Look-ups in named tables: a row name and a column name give one cell, copied from the table.

Mag =
	Zuduvu	Vogan	Befo	Lovisa	Zato	Vabepes	Lov
Bok	-0.43	-0.44	-0.03	0.34	-0.38	-0.33	0.17
Tetiko	-0.48	-0.50	0.15	0.07	-0.34	-0.33	-0.14
Sok	-0.32	-0.32	-0.24	-0.85	-0.28	-0.55	-0.79
Vimeta	-0.41	-0.46	-0.28	0.13	-0.45	-0.11	-0.01
Rolaro	-0.36	-0.38	-0.66	0.12	-0.38	-0.14	-0.02
Midub	-0.12	-0.20	-0.68	-0.69	-0.04	-0.16	-0.43
Tuz	-0.58	-0.52	-0.13	-0.77	-0.48	-0.40	-0.63
Leru	-0.57	-0.67	0.33	-0.16	-0.61	0.02	-0.36
Fon	-0.33	-0.35	-0.16	-0.46	-0.48	0.12	-0.52
Kabol	-0.10	-0.18	-0.36	0.05	-0.25	0.66	-0.06
Dup	0.05	0.08	0.13	-0.13	0.03	-0.31	-0.05

Dup, Vabepes -> -0.31
Sok, Lov -> -0.79
Vimeta, Lovisa -> 0.13
Tuz, Vogan -> -0.52
Midub, Zato -> -0.04
Bok, Lovisa -> 0.34
Kabol, Vabepes -> 0.66
Leru, Befo -> 0.33
Tetiko, Zuduvu -> -0.48
Midub, Vabepes -> -0.16
Tuz, Befo -> -0.13
Midub, Befo -> -0.68
Tetiko, Zato -> -0.34
Leru, Zato -> -0.61
Leru, Zuduvu -> -0.57
Tetiko, Lov -> -0.14
Bok, Befo -> -0.03
Vimeta, Lov -> -0.01

Libad:
,Dil,Bigagi,Vefubi
Pumodib,124,185,91
Laleriv,137,168,101
Mizu,84,39,80
Zal,109,180,84
Zuf,54,78,171
Gom,56,71,137
Vubisuk,191,125,136
Vora,208,106,134
Pogot,128,155,113

Bigagi of Laleriv is 168
Vefubi of Mizu is 80
Dil of Pumodib is 124
Vefubi of Pogot is 113
Dil of Vubisuk is 191
Dil of Pogot is 128
Vefubi of Gom is 137
Vefubi of Laleriv is 101
Vefubi of Zal is 84
Dil of Mizu is 84
Vefubi of Vubisuk is 136
Dil of Zuf is 54
Bigagi of Pumodib is 185
Bigagi of Gom is 71
Bigagi of Zuf is 78
Bigagi of Vubisuk is 125
Dil of Gom is 56
Bigagi of Pogot is 155
Dil of Zal is 109
Vefubi of Vora is 134

Tulu:
         Sovuras  Godit  Tak  Zep  Ses
Ridiv        129     97  117  125  110
Fet          107    164  139  125  144
Suvo         119    103  121  124  116
Biv          116    201  123  122   79
Fivo         108     93  122  119  130
Tokidon      122    140  115  120  136
Vep          110     89  124  125  118
Gatini       145    128  144  123   45
Dop          139     94  129  120  120
Tek          126     66  106  120  119

What is the Godit of Fivo in Tulu?
93
What is the Tak of Dop in Tulu?
129
What is the Sovuras of Biv in Tulu?
116
What is the Sovuras of Tokidon in Tulu?
122
What is the Tak of Suvo in Tulu?
121
What is the Zep of Tokidon in Tulu?
120
What is the Godit of Fet in Tulu?
164
What is the Godit of Tokidon in Tulu?
140
What is the Zep of Tek in Tulu?
120
What is the Tak of Tokidon in Tulu?
115
What is the Godit of Ridiv in Tulu?
97
What is the Zep of Fet in Tulu?
125
What is the Godit of Suvo in Tulu?
103
What is the Ses of Biv in Tulu?
79
What is the Sovuras of Ridiv in Tulu?
129
What is the Tak of Fet in Tulu?
139

Table Daduti
,Furime,Rel,Zilabit,Tameno,Tilova,Pavip,Guro,Nisimap,Gekasuf,Nipugus
Risuz,-0.47,0.27,0.19,0.16,0.43,0.14,-0.06,-0.21,0.40,0.07
Vod,-0.36,0.12,0.13,-0.42,-0.02,0.02,0.16,0.38,0.24,0.21
Nat,0.04,0.11,0.60,-0.36,-0.05,0.13,0.19,-0.07,-0.21,0.17
Vazore,-0.11,-0.03,0.65,-0.31,0.33,0.51,0.16,0.12,0.31,0.15
Bev,0.01,-0.06,0.25,-0.16,0.35,-0.38,0.26,-0.27,0.24,0.18
Sif,0.08,0.46,0.11,-0.32,0.42,-0.03,-0.25,0.06,0.41,0.35
Mone,-0.53,0.21,0.08,0.10,0.27,0.13,-0.03,-0.11,0.46,0.21

Tilova of Nat = -0.05
Rel of Bev = -0.06
Nipugus of Sif = 0.35
Gekasuf of Vazore = 0.31
Tameno of Vod = -0.42
Furime of Mone = -0.53
Guro of Nat = 0.19
Pavip of Nat = 0.13
Row with the largest Nisimap: Vod

